Where one turn sends some rows of the set: a few examples, then the rows asked:
nepo: [-2.28 -0.32 -0.78  3.43  1.45 -3.05 -1.37  1.72 -0.27  0.05  3.68 -1.42
 -1.59  0.42  2.52  2.50  2.24 -2.00  0.26 -0.86  3.29  1.04  0.21 -0.63
  1.39  3.70 -0.30  0.03  0.15 -1.21]
vit: [ 0.83 -3.64 -0.43 -0.24  0.09 -1.47  1.15  0.81  2.35  0.37  0.89  0.28
  1.53  2.26 -0.26 -1.53  1.89 -1.60 -2.16 -0.88 -1.21  1.52  0.38 -1.16
  0.72  0.41 -1.32 -1.22  3.09 -0.28]
Luko: [-0.55 -0.90 -0.32  0.17  0.74 -2.39 -1.57  1.97  0.85 -0.49  1.93 -2.09
 -2.95  0.75  0.61 -0.57  2.35 -2.42 -0.45 -1.31  2.53 -1.49 -0.73 -0.13
  0.51  4.31  1.62 -1.52  0.52 -2.94]
masel: [ 1.15 -1.61 -1.40 -0.01  0.61 -1.76  0.23  0.60  0.56  1.44 -0.25  1.54
  2.50  0.80 -0.13 -1.10  2.17 -2.44 -1.96 -1.36 -1.62  1.43 -0.19 -2.72
 -0.02  0.10 -0.55 -1.19  2.94 -0.59]
benar: [-2.75 -0.19  1.67  1.77 -0.78 -2.48 -1.16  1.15  1.36 -0.79  1.96 -1.63
 -2.27  0.37  2.42 -1.19  2.41 -0.80  0.31  1.10  0.72  1.70  0.46 -0.87
  2.47  4.67  1.42 -0.81  0.59 -0.60]
kida: [-2.78  0.27  0.66  0.28  1.04 -3.05 -1.88  1.47 -0.26 -1.62  0.20 -0.17
 -0.02 -1.47  0.34  1.93  4.05 -1.68 -1.07 -0.72  2.20 -0.03  0.47 -0.83
  2.84  3.58  1.14 -1.29  0.39 -1.33]
Bepat: [-0.08  2.54 -1.97  2.58  0.06 -0.98 -1.38  1.79  0.35  1.02  1.65 -2.57
 -1.26  0.52  1.96 -0.53  1.69 -1.31  2.26 -1.69 -0.06 -0.83 -0.59 -2.09
  0.46  3.19 -0.11 -1.24  2.17 -4.12]
ditat: [-0.25 -2.82 -0.85  1.43  0.61 -2.04  1.16  0.78  1.25  0.68  1.41  1.03
  2.83  1.59  0.50  0.74  2.29 -1.56 -2.01 -0.89 -0.74  2.90  0.88 -1.81
  1.46 -0.23 -2.29 -0.42  2.91  0.64]
Zuz: [ 0.25 -1.95 -1.14  2.15 -0.17 -1.40  1.51  0.72  1.68  2.15  1.79  0.19
  1.46  1.63  1.14 -1.50  1.40 -1.84 -0.49 -0.60 -1.87  3.13  0.19 -2.83
  0.25  0.00 -1.76 -0.42  2.93 -0.04]
bazug: [ 1.48 -2.62 -2.50  1.44  1.15 -1.54  1.20  1.13  1.17  2.10  2.05  0.12
  1.43  1.99  0.11 -0.32  1.45 -2.63 -1.36 -2.18 -0.08  1.36 -0.23 -2.03
 -0.60 -0.30 -2.14 -0.62  2.75 -1.08]
Muzu: [-2.15  2.40 -0.75  2.34  0.40 -2.44 -1.49  1.47 -0.41  1.38  0.97 -1.36
 -1.59 -1.70  1.44 -0.34  2.80 -2.40  1.38 -0.97  0.89  0.54 -0.74 -3.13
  0.79  3.37  1.55 -0.80  0.15 -2.64]
Dizot: [-1.13 -0.21  0.08  3.76  1.31 -0.48 -2.39  1.36 -0.02 -1.90  4.14 -2.15
 -1.94  0.28  1.19  1.61  2.64 -2.48  2.13  0.31  2.13  0.17  0.19 -1.83
  1.08  3.57 -1.69 -0.52  0.08 -0.56]
pog: [-1.76 -0.34  0.99  2.42 -0.44 -1.60 -1.18  1.39  1.67 -2.07  2.58 -1.99
 -0.32  2.09  2.97  0.88  2.04  0.60  0.51  0.59  0.28  1.18  1.31  0.60
  3.43  4.17 -0.93 -0.79  2.47 -0.98]
Zibas: [-1.97  0.17  1.84  2.53 -0.04 -0.33 -2.29  0.82  0.74 -2.78  2.53 -1.75
 -1.79 -0.30  0.84 -0.05  3.24 -1.59  1.92  1.66  0.39  0.71  0.55 -2.09
  2.23  3.91 -0.56 -1.16  0.44  0.15]
disuv: [ 1.83 -2.54 -2.35  1.27  1.34 -1.84  0.34  0.77  0.46  1.88  1.94  0.87
  1.72  2.15  0.64 -0.18  1.27 -2.81 -1.74 -1.95 -0.32  1.32 -0.27 -1.89
 -0.85  0.14 -1.49 -0.61  2.80 -0.72]
Fonef: [ 1.33 -3.46 -0.53 -0.12  0.33 -1.72  0.42  0.52  1.53  0.44  1.08  0.93
  1.66  2.57  0.45 -1.42  1.52 -1.86 -2.55 -0.72 -1.27  1.67  0.22 -0.96
  0.35  0.79 -0.81 -1.19  3.12  0.18]
Bobir: [ 0.87 -1.83 -1.24  1.97  0.05 -1.67  0.68  0.44  1.06  2.20  1.72  0.85
  1.58  1.97  1.64 -1.60  0.98 -2.02 -0.93 -0.56 -1.99  2.92  0.02 -2.61
 -0.28  0.49 -1.16 -0.39  2.97  0.16]
gev: [ 0.36  0.56 -1.46 -0.05  1.02 -1.28 -1.95  2.15  0.50 -1.43  0.71 -1.85
 -0.42  0.85  0.03  0.92  2.84 -1.39 -0.10 -2.39  1.56 -2.71 -0.27 -0.03
  1.46  3.35 -0.11 -2.09  2.30 -4.17]
nonom: [-1.07  1.64 -0.41  2.93  1.03 -0.20 -2.57  1.32 -0.60 -1.10  2.12 -1.72
 -1.61 -1.46  0.07  0.65  3.39 -2.90  2.64 -0.28  0.92 -0.65 -0.41 -3.49
  0.60  3.15 -0.65 -1.11  0.07 -1.64]
por: [ 0.80 -1.72 -1.52  0.07  0.53 -1.47  0.89  0.98  1.05  1.49 -0.20  0.86
  2.32  0.51 -0.94 -1.03  2.53 -2.29 -1.66 -1.79 -1.46  1.24 -0.15 -2.89
  0.27 -0.43 -1.13 -1.27  2.86 -1.09]
mupig: [-1.70  0.88  0.96 -0.10 -0.28 -1.49 -1.76  1.41  1.10 -2.60 -0.61 -0.94
  0.93 -0.02  0.59  0.67  3.68  0.16 -0.32 -0.21 -0.15 -0.50  0.93 -0.27
  3.76  3.61  0.23 -2.07  2.56 -2.22]
fogez: [-1.48 -0.27  1.07  1.20  1.33 -0.57 -2.78  1.27  0.01 -3.57  1.55 -1.10
 -0.71 -0.82 -0.79  1.67  4.20 -2.21  0.63  0.31  1.70 -0.91  0.45 -1.51
  2.27  3.49 -0.82 -1.56  0.28 -0.55]
fipup: [-0.14 -0.28  0.36  1.10  0.81  0.00 -2.60  1.50  0.65 -2.43  2.19 -2.31
 -2.57  0.02 -0.67 -0.60  3.07 -2.77  1.46 -0.18  1.37 -1.89 -0.47 -1.70
  0.53  3.86 -0.15 -1.86  0.29 -1.87]
votup: [ 0.28 -2.57 -0.93  1.37  0.92 -2.17  0.48  0.45  0.56  0.85  1.26  1.67
  3.04  1.58  1.00  0.61  1.94 -1.87 -2.15 -0.79 -0.96  2.84  0.64 -1.72
  0.84  0.20 -1.68 -0.47  2.83  0.88]
defi: [-1.69  1.86 -1.49  4.44  0.69 -1.89 -1.43  1.60 -0.21  0.21  2.98 -1.74
  0.42  0.69  3.13  2.65  1.98 -0.55  1.85 -0.90  0.93  1.21  0.62 -1.39
  2.21  3.00 -1.79 -0.03  2.06 -1.91]

votup moves to Fonef
vit moves to por
Now find these:
mupig moves to gev
kida moves to Luko
nonom moves to Dizot

